Here is a table of points, one per row:
[-1.36  0.56 -0.42  0.58  0.77  0.18 -0.42 -1.13  0.51 -1.29  0.44 -0.11 -0.9   1.25  1.13 -0.71  0.72 -0.39  1.4  -1.48 -0.46 -1.11  0.95 -1.5 ]
[ 0.05  0.55  0.05 -0.65 -0.29 -0.22 -0.21 -0.95 -0.96 -0.68  1.41 -0.18 -0.63 -0.94 -1.75  0.76  0.44  0.55  0.91  0.5   0.8  -0.7   0.17  0.09]
[ 0.6   1.08  0.76 -1.16  0.68  0.2  -0.39 -0.65 -1.92 -0.59  0.78 -0.14 -0.49 -0.92  1.07  1.31  0.43  1.03 -1.1  -0.7  -0.34  0.64  0.43 -0.25]
[-0.38 -0.46 -0.94 -0.46 -0.07  0.22 -0.2  -1.03  0.39  1.29 -0.05 -0.33 -0.45  0.39 -0.81 -0.81  0.79  0.95  0.25 -0.6  -0.23  0.38  0.2  -0.58]
[-1.09 -0.69 -0.05 -0.25 -0.47  0.57 -0.69 -0.43  0.26 -0.05  0.24 -0.35 -0.49  1.1   0.02 -0.12 -0.03 -0.81 -0.29  0.64  0.25 -0.14  0.15  0.37]
[-0.28  0.44 -0.06 -0.73 -0.25  1.16 -0.78 -0.85 -1.04  0.43 -1.06  0.66 -0.15 -0.32 -0.43 -1.1   1.38 -0.76  0.27 -0.33  1.22  0.53  0.01 -1.07]
[-1.08 -2.21  0.98 -1.98  0.74  4.29  1.53  0.11 -0.34  1.21 -0.2  -0.33  1.11 -0.21  2.72  1.87  1.5  -2.97  0.12  1.36  1.01 -0.41  1.93 -1.2 ]
[-0.03 -0.2   0.53  0.29 -0.12 -0.07  0.69  1.09  0.85  0.72 -0.05 -0.21  0.67  0.46 -0.19  0.14 -0.94  0.94 -1.09 -0.36 -0.16  0.14 -0.03  0.3 ]
[-0.44 -0.23 -0.13 -0.35 -0.56 -0.36 -0.45 -1.   -0.27 -0.9   0.98  0.14 -0.53 -0.2  -1.03  0.92  0.02 -0.55  1.54  0.98  0.56 -1.04 -0.32  0.34]
[ 2.31 -1.32  2.62  3.57  0.59  0.15  3.07  3.09  3.    1.15 -0.44  1.95  2.11 -2.63 -0.72 -0.28 -1.04  1.17  0.52 -0.07  1.53  1.56 -0.67  1.46]
[ 0.02 -0.16 -0.13  0.35 -0.25  0.26 -0.43 -0.37  0.01  0.35 -0.54 -0.54  0.04  0.45 -0.28  0.45  0.9  -0.47 -1.05  0.1  -0.19  0.43 -0.71 -0.31]
[ 0.79 -0.57 -0.07  0.41  0.07 -0.53  0.12 -0.92 -0.19  0.64  0.02  0.29 -1.03  0.45  0.03  0.01 -0.08 -0.23 -0.76 -0.66 -1.    0.09  0.28 -0.38]
[ 1.63 -0.87  2.68  2.26  1.09  1.02  0.98  2.08  2.67 -0.06 -0.61  1.57  0.77 -1.25 -1.27  0.5  -0.65  0.14  0.72  0.22  0.98  1.38 -1.17  0.53]
[ 1.01 -1.49  0.2   0.79 -0.69 -0.47  2.21  1.01  1.48  1.1   0.15  0.61  1.98 -1.11 -0.19  1.11 -1.05  1.1   0.5   0.81  0.1   0.76  0.66  1.8 ]
[ 1.24 -0.9   1.5   2.14  0.14 -0.17  1.03  2.32  1.63  0.49 -0.95  1.11  0.92 -0.19 -0.7  -0.72 -0.42  0.56 -0.64 -0.16  1.06  0.98 -0.58  0.76]
[-0.6   0.23 -0.39  0.01 -0.75 -0.06  0.41 -0.1   0.39 -0.5  -0.18 -0.51  0.37  1.36  0.28 -0.11  1.18  0.63 -1.67 -0.06 -0.25 -0.11  0.97  1.42]
[-0.93  0.39 -0.2  -1.54  0.17 -0.35 -0.58 -0.62 -2.51 -1.71  2.97 -0.06 -1.34 -1.81  1.07  2.35 -0.85  1.04 -0.54 -1.3  -0.61 -0.5  -0.88  1.29]
[ 1.96 -0.27  0.26  1.03  0.3  -0.38  0.37 -0.33 -1.19  1.17  0.29  0.71 -1.5   0.44 -0.73 -0.68  0.14  0.61 -1.2  -1.65 -1.32  1.09  1.09  0.87]
[-0.83  0.33 -0.78 -0.05  0.78  0.1  -0.16 -0.93 -0.18 -1.15  0.02  0.29  0.19 -0.23  1.47 -1.85  1.79 -0.29  1.64 -0.6   0.23 -0.1   1.2  -0.64]
[ 0.72 -2.24  1.59  1.8   0.61  0.76  0.76  1.04  2.69  0.23 -0.3   1.19  0.69 -0.58 -1.3   0.87 -0.42 -0.62  0.71  0.19  0.61  1.27 -0.32  0.37]
[-0.16  1.67 -1.55  0.17  0.16 -2.11 -0.14  1.23  0.   -0.64 -0.88  0.98  0.54  0.59 -0.89 -0.04 -1.27  1.18 -1.07  1.38 -0.55 -1.16 -0.16 -0.75]
[-0.94 -0.08 -0.91 -0.32 -1.24 -1.07  0.04  1.03  0.96 -1.03  0.52 -0.51  0.57  1.69 -0.14  0.12 -1.17  0.16 -0.02  0.   -1.05 -0.36 -0.33 -0.22]
[-0.57  0.08  0.02  0.1   0.52  0.41 -0.46 -1.41  0.04 -0.73  0.19  0.34 -0.16  0.41  0.64 -1.29  1.27 -0.86  0.91 -0.15  0.37 -0.65  1.18 -0.81]
[ 1.54 -0.56  1.8   2.27  0.25  0.47  0.41  0.78  1.51  0.43 -1.23  1.21  0.44 -0.01 -0.84  0.34 -0.78  0.49 -1.27  0.23  0.68  0.22 -0.27  0.39]
[-0.8   1.27  0.63  0.46 -0.13  0.06 -0.91  0.18 -1.85  0.7   0.91 -0.09 -2.17 -0.75  0.42  0.2  -1.05  0.89 -0.6   1.47 -1.01 -0.02 -2.75  0.53]
[-0.27 -0.16 -0.01  0.8   0.41 -0.44 -0.79 -1.16 -0.29  0.43  0.47 -0.76 -0.05 -0.44 -0.53  0.2  -0.3  -0.69 -0.98 -0.72  0.16  0.   -0.64 -1.05]
[ 0.14 -0.55  0.22  0.63  0.05  0.11  0.12 -0.63  0.5  -0.24 -1.35 -0.7  -0.7   0.95 -1.08 -0.1   0.7  -0.22 -1.17  0.3  -1.04  0.89  0.14  0.32]
[-0.89 -0.03 -0.31 -1.62 -0.34 -0.04 -0.23 -0.38 -1.68 -0.25  1.06  0.04 -1.83  0.29  1.02  0.57 -1.22  1.1  -1.34 -2.16 -1.65 -0.04 -0.68  2.1 ]
[-0.68 -0.44 -0.64 -0.74 -0.1   0.06 -0.09 -0.5  -0.01  0.12 -0.6  -1.05  0.14  0.6   0.72  0.23  0.24  0.55 -0.7  -0.7  -1.08  0.01  0.99  0.5 ]
[-1.14  0.09  0.05 -0.75  0.1  -0.77 -1.11 -1.65 -2.17 -1.24  2.71 -0.73 -1.06 -2.18  0.49  1.46 -0.62  0.41  0.86  0.76  0.16 -1.57 -1.41  0.96]
[ 2.15  0.84  0.14  1.41 -0.7  -1.36  1.24 -0.42  0.87  1.69 -0.36  0.64  2.03 -2.64  0.13 -0.37 -0.96  1.31 -0.24  0.15  1.56 -0.27  0.59  1.83]
[ 0.29  1.28 -0.83 -0.46 -1.   -0.92 -1.57  0.99 -0.4   0.17 -0.95 -1.07 -1.1   0.42 -0.24 -0.25 -0.84 -0.64  0.63  0.75 -0.57  0.48 -1.81  0.49]
[-0.91 -2.57  1.86 -1.6   0.67  4.78  1.79  0.99  0.34  0.61 -0.21 -0.19  1.83  0.4   2.6   2.33  0.35 -2.55  0.95  0.59  0.63 -1.26  2.4  -2.08]
[-1.26 -0.09  0.16 -0.4  -0.53  1.71 -2.13 -1.32 -0.72  0.56 -1.71  0.71  0.98  0.04 -1.94 -1.39  1.33  0.16  0.36  0.01  2.48  0.58 -1.18 -1.36]
[ 0.48  0.28 -0.12 -0.87  0.45 -0.43 -0.6   0.43  0.44 -0.66  0.22 -0.01 -0.7   1.52 -0.65  0.81 -1.47  1.03  0.23 -0.26  0.17 -0.09  0.66 -0.09]
[ 0.78  2.95 -0.65 -1.22 -0.46 -1.97 -0.15  1.74 -1.52  1.6  -0.9  -1.43  0.77 -0.5   0.4  -1.59 -0.8   0.1  -0.27 -0.3  -0.97  0.99 -0.6  -1.1 ]
[ 1.03  0.5  -0.28 -1.44  0.64 -0.68 -0.15 -1.6  -1.22 -1.39  2.46 -0.51  0.38 -2.09 -2.67  0.85  0.6   0.56  2.61  0.37  1.41 -1.29 -0.01 -0.05]
[-0.89 -0.3  -0.91 -0.68  0.12 -0.4  -1.03 -0.89 -0.49 -0.01 -0.34 -0.57  0.19  0.03  0.12 -1.45  0.99 -0.01  1.07 -0.48 -0.09  0.39  0.47 -1.26]
[-0.29 -0.34 -0.19  0.12 -0.46 -0.4  -0.9   0.08  0.46 -0.57 -0.27 -0.48 -1.1   0.92 -0.49 -0.18 -0.48 -0.98  0.02  0.89 -0.34 -0.11 -0.67  0.18]
[-0.1   1.23  1.03 -0.73 -0.15 -0.48 -0.69  0.37 -0.86  0.75  0.76  0.32 -0.83  0.82 -0.47  1.1  -1.11  0.81  0.47  2.07  0.13 -0.37 -1.97  0.04]
[-0.22  0.21 -0.48 -0.96 -0.21 -0.55 -0.36 -0.07 -0.33  0.97 -0.88 -0.66 -0.02  0.5   0.15  0.25 -0.1  -0.7  -0.45  0.44 -0.29  0.34 -0.19 -0.37]
[-0.63 -0.77  0.22 -0.48  0.67  0.33 -0.05 -1.58 -0.39 -0.33  0.34 -0.1   0.15  0.02  0.98 -1.56  0.77 -0.39  1.56 -1.   -0.1  -0.18  0.68 -0.2 ]
[-0.28  1.33 -2.08 -0.55 -1.4  -1.28 -1.95  1.31  0.92 -0.6  -1.42 -0.08 -0.42  0.78 -1.17  0.02 -1.1  -0.02 -0.11  1.04 -1.11 -0.26 -1.48 -0.34]
[ 0.11  0.71 -0.64 -0.96  0.03 -0.15  0.28  0.54  0.25 -0.76 -0.04 -1.13 -0.07  0.64 -0.3   0.14 -0.14  0.81 -0.53 -0.35 -0.63  0.65  0.67 -0.25]
[-0.26  1.12 -0.12 -0.59  0.05  0.35 -0.92 -0.07 -0.28  0.17 -0.53 -0.84 -0.34 -0.01  0.14  0.14 -0.34  0.27 -0.31 -0.77  0.19  0.34 -0.42  0.  ]
[-0.86 -0.82 -0.81 -0.59 -0.59  0.19  0.27 -0.38  0.58  0.35 -0.6  -0.94 -0.56  0.35 -0.43 -0.36  0.19  0.16 -0.89 -1.   -0.67  0.92 -0.42  0.63]
These points spread out most along one direction. Take the direction at right angles to it along which they spread out most. Go by this last direction. For each point below, how far along it does it lie, from 0 to 99? The average is 50, and the first point in the table lies past the average. One standard deviation of the points above along it is 16.
[ 0.5   0.44  0.86 -0.45 -0.27 -0.01 -0.05 -0.91 -0.12  0.43  0.15 -0.33 -0.26  0.5  -0.91  0.56 -0.2  -0.9  -0.74  0.29  0.22  0.38 -0.21 -0.1 ] 50
[-0.11  0.4  -0.74 -1.06  0.51 -0.72 -0.24 -0.92 -0.82 -0.43  0.7  -0.55 -0.32 -0.85 -0.41  0.04  0.49 -0.38  0.97  0.02  0.29 -0.8  -0.13 -0.1 ] 51
[-0.8   0.42 -0.75  0.16  0.23 -1.07  0.33 -1.01 -0.86  0.01 -0.06 -0.13 -0.31  0.76  0.87 -2.45  1.25 -0.71 -0.14 -0.4   0.11 -0.36  1.84 -1.85] 60
[ 1.74  1.71 -1.75  4.02 -1.14 -0.57 -0.04  0.92 -1.64 -0.85 -0.26  1.96  2.88  2.3   1.71  1.19  0.39  1.16 -0.75  2.49 -0.37 -0.73 -0.75  2.29] 31
[-0.69 -0.5  -0.62 -0.77  1.05 -0.63  0.52 -1.04 -0.2  -0.5   0.11  0.31  0.1   0.44  1.71 -2.45  0.95 -0.62  1.17 -1.49  0.29 -0.49  1.54 -1.28] 68
[-1.83 -3.6   1.39 -2.06  0.92  5.23  2.67  0.28  0.35  0.18  2.89 -0.59  0.45 -1.68  3.94  1.28  0.3  -4.01  2.22  0.13  1.47 -1.22  2.36 -0.75] 99
[ 0.66  0.11  0.53  1.14 -0.48 -0.14  0.94  1.2   1.31 -0.14 -0.77  1.1   1.72  0.24  0.34  0.61  0.31  0.71 -0.16 -0.24  0.67  0.25  0.97  0.28] 51
[ 0.41  0.63 -1.29 -0.58 -0.39 -1.58 -0.46  0.45 -0.57  0.46 -0.99 -0.59 -0.71 -0.67  0.06 -0.15  0.19 -0.28 -1.07  0.41 -1.21  0.33 -0.74  0.11] 36
[ 0.86  0.07 -0.56 -0.07 -0.26 -0.43  0.16 -0.09  0.51 -0.11  0.54 -0.43 -1.6   1.17 -0.98 -0.75  0.32  0.03  0.01 -1.02 -1.07  0.69  0.49  0.39] 43
[ 1.4  -0.34  2.41  3.05  0.79  0.54  0.93  2.32  2.07 -0.2  -1.1   2.13  0.89 -0.58 -0.81 -0.6  -1.1   0.76 -0.48 -0.23  1.12  0.01 -1.03  0.43] 40
[ 0.11  1.09 -0.6  -0.16  0.11 -0.05 -0.77 -0.02 -0.29 -0.15 -1.24 -0.48 -0.83 -0.5  -0.15 -0.63  0.66  0.15 -0.56 -0.2  -0.8   0.3  -0.16 -0.58] 45
[-0.06  0.3  -1.36 -0.35 -0.47 -1.96 -0.57  0.45  0.86 -0.4  -0.36  0.38  0.3   1.25 -0.83  0.42 -1.15  0.35 -0.12  1.17 -0.64 -1.1  -0.58 -0.09] 34
[-0.9   0.46 -1.14  0.11  0.14 -0.31 -0.23 -0.66 -0.53 -0.27  0.12 -0.93 -0.59 -0.21  1.11 -1.18  1.05 -0.84 -0.28 -0.3  -0.66 -0.61  0.28 -0.46] 56
